(in the rows, 128 means zero)
Rotation paths and how fast each direction turns (degrees per step):
Each turn is a multiple of 5 degrees from 10 to 175, or 0.
Each row of a path follows its step; steps can be skipped.
Rotation 1:
step 0: [130 130 125 128 132 131 126 121 133 127 125 122 132 125 127 122 129 120
 134 125 133 129 124 137 127 128 125 121 137 127 131 120 124 123 137 128
 130 124 137]
step 2: [125 134 119 132 129 134 129 135 131 130 124 127 124 133 128 127 130 133
 124 127 131 131 128 141 127 131 125 126 131 136 133 129 124 129 122 140
 126 121 127]
step 3: [120 125 123 125 126 123 121 130 121 131 132 138 132 127 135 125 130 122
 133 130 133 129 124 119 128 127 126 121 123 134 130 124 122 132 135 127
 131 125 126]
step 4: [121 130 127 136 132 124 133 126 124 140 127 135 120 132 121 126 126 127
 124 127 128 126 130 129 120 124 125 133 129 120 129 130 125 125 118 128
 132 132 127]
step 5: [125 125 125 135 128 126 128 124 137 125 138 134 136 127 129 127 126 130
 131 122 130 130 122 132 128 126 128 126 134 133 122 121 133 119 135 135
 131 128 132]
step 6: [132 118 129 119 125 132 128 132 122 132 126 132 136 127 126 127 124 121
 123 132 129 124 125 132 120 128 122 135 127 121 128 132 130 131 129 125
 132 127 138]
step 8: [129 123 114 122 122 126 121 126 123 124 131 128 135 133 124 125 130 123
 131 126 134 131 124 129 131 128 131 131 128 137 136 132 122 129 127 122
 133 127 124]
step 10: [124 128 120 127 125 131 127 126 139 128 129 138 126 129 131 132 127 138
 128 120 131 124 117 124 126 127 128 129 125 131 128 123 133 118 124 124
 130 125 123]
step 11: [122 121 134 127 123 128 125 127 128 128 124 137 131 130 126 133 128 120
 127 131 129 131 125 132 126 122 121 134 132 128 131 133 125 127 134 128
 118 138 137]
[127 130 125 127 128 125 126 128 129 128 125 125 129 128 129 129 129 129
 125 127 130 126 131 127 129 132 128 129 126 130 133 127 127 130 128 128
 129 128 128]	55
Rotation 2:
step 0: [125 123 129 130 128 128 132 116 128 130 136 125 122 120 137 129 124 124
 138 127 129 133 118 137 126 122 124 132 123 127 123 129 125 127 131 134
 134 132 130]
step 1: [127 126 127 128 120 124 129 127 125 116 128 129 137 130 132 124 119 124
 132 135 134 129 122 131 125 130 135 135 127 126 139 138 118 127 127 133
 132 125 126]
step 2: [130 131 122 126 125 118 124 130 117 130 130 131 130 121 122 131 125 132
 138 133 123 123 122 131 130 131 134 125 138 127 131 137 132 131 137 121
 131 131 128]
step 4: [134 137 131 129 131 134 132 136 119 128 131 124 130 129 126 126 133 120
 131 122 117 125 132 129 131 128 126 131 132 130 130 136 130 131 126 142
 130 124 120]
step 8: [133 123 125 123 124 129 131 132 123 130 134 126 132 131 128 132 122 129
 137 139 136 121 127 132 127 133 133 122 134 137 123 128 127 132 126 120
 138 129 123]
step 9: [135 128 125 120 123 135 132 133 127 130 125 129 132 121 128 122 129 123
 134 117 124 122 123 123 129 131 134 127 131 131 134 129 135 143 129 130
 132 126 127]
step 10: [131 128 127 135 131 135 125 137 122 131 132 124 129 127 120 127 132 120
 124 120 138 129 130 136 122 132 120 126 136 127 134 127 135 128 137 134
 132 125 126]
step 11: [121 128 125 132 133 126 132 128 125 127 129 125 131 131 135 126 130 125
 133 126 128 127 114 136 134 126 117 129 132 135 125 118 136 125 123 139
 133 129 126]
step 12: [132 117 130 124 122 128 126 123 129 125 124 134 130 122 134 133 122 124
 128 127 124 131 122 140 126 121 120 125 125 125 140 127 121 125 124 138
 132 126 125]
[125 129 128 133 128 131 128 129 124 129 128 129 129 130 131 130 129 130
 127 129 128 129 129 128 130 129 132 130 127 128 129 127 128 127 127 129
 131 128 126]	110
[125 127 128 128 128 129 129 128 128 129 130 129 128 124 128 126 131 126
 127 125 130 131 127 129 129 131 126 130 127 130 126 130 128 124 127 129
 126 125 127]	65
[128 126 129 127 126 125 130 131 129 128 129 130 126 128 127 130 128 129
 132 128 129 129 128 128 126 131 133 128 128 129 128 128 128 130 129 127
 124 127 125]	60
[131 127 127 131 127 129 130 130 125 127 127 127 128 130 128 128 128 126
 129 126 127 127 129 129 128 129 127 126 126 124 125 125 131 127 128 131
 125 126 130]	60
Rotation 3:
step 0: [136 124 130 131 140 120 124 132 138 127 124 123 118 130 126 119 133 123
 127 130 133 129 119 126 127 127 125 134 142 126 125 131 130 122 128 120
 131 129 130]
step 1: [131 129 137 128 135 128 129 128 139 127 119 127 126 132 129 133 133 127
 120 128 125 130 118 133 133 128 124 133 131 132 134 128 131 144 137 121
 131 124 129]
step 3: [126 125 132 132 124 137 126 131 139 127 125 131 130 131 121 132 130 128
 131 124 126 127 123 117 116 127 132 121 129 124 123 126 125 134 137 117
 135 128 119]
step 4: [137 132 127 130 134 130 120 138 141 130 136 123 125 136 125 129 133 129
 131 138 131 128 126 129 122 137 131 119 126 126 130 123 128 126 129 118
 131 132 129]
step 6: [126 128 117 125 131 119 124 130 131 127 120 131 130 130 137 122 133 128
 132 133 128 121 121 126 126 137 127 120 128 132 134 126 134 141 129 119
 128 119 129]
step 7: [132 126 124 129 132 127 127 122 130 123 123 124 122 124 124 118 131 116
 133 129 128 125 122 111 120 126 128 126 139 130 128 132 130 130 134 121
 133 123 133]
step 8: [131 134 138 122 123 131 125 133 138 122 125 121 123 129 127 134 136 123
 127 134 127 131 122 119 126 132 123 126 133 138 133 121 127 137 138 130
 133 125 129]
step 10: [123 125 136 131 120 128 128 131 141 132 117 135 132 132 124 126 126 135
 130 131 124 127 122 123 129 135 130 124 129 130 120 127 139 134 128 122
 136 124 121]
step 12: [130 127 127 133 137 124 122 126 142 122 116 125 134 130 121 134 130 126
 120 131 129 129 123 126 123 118 130 123 131 136 125 132 130 131 135 128
 133 131 134]
[128 129 128 129 130 132 129 128 128 128 129 130 126 127 130 127 127 131
 129 131 129 129 126 127 129 127 130 128 131 125 128 126 126 129 128 130
 132 129 131]	100
[126 125 128 130 129 126 128 129 125 129 126 131 129 127 130 129 128 131
 130 128 128 127 126 127 124 127 128 125 129 127 129 128 128 130 126 131
 126 126 124]	100
[126 129 126 130 126 126 126 128 131 130 130 128 129 126 131 128 124 131
 126 129 128 126 126 130 126 129 127 128 127 127 127 128 130 124 127 127
 130 130 128]	60
[129 128 127 126 126 129 126 131 129 129 128 130 127 129 131 129 129 129
 129 130 129 128 127 128 132 131 126 125 128 129 128 126 127 128 128 128
 123 128 130]	160
[125 129 126 124 129 126 126 126 126 128 126 124 126 128 128 125 128 126
 126 129 129 127 129 128 127 128 128 126 128 128 128 125 125 130 125 128
 128 129 128]	45
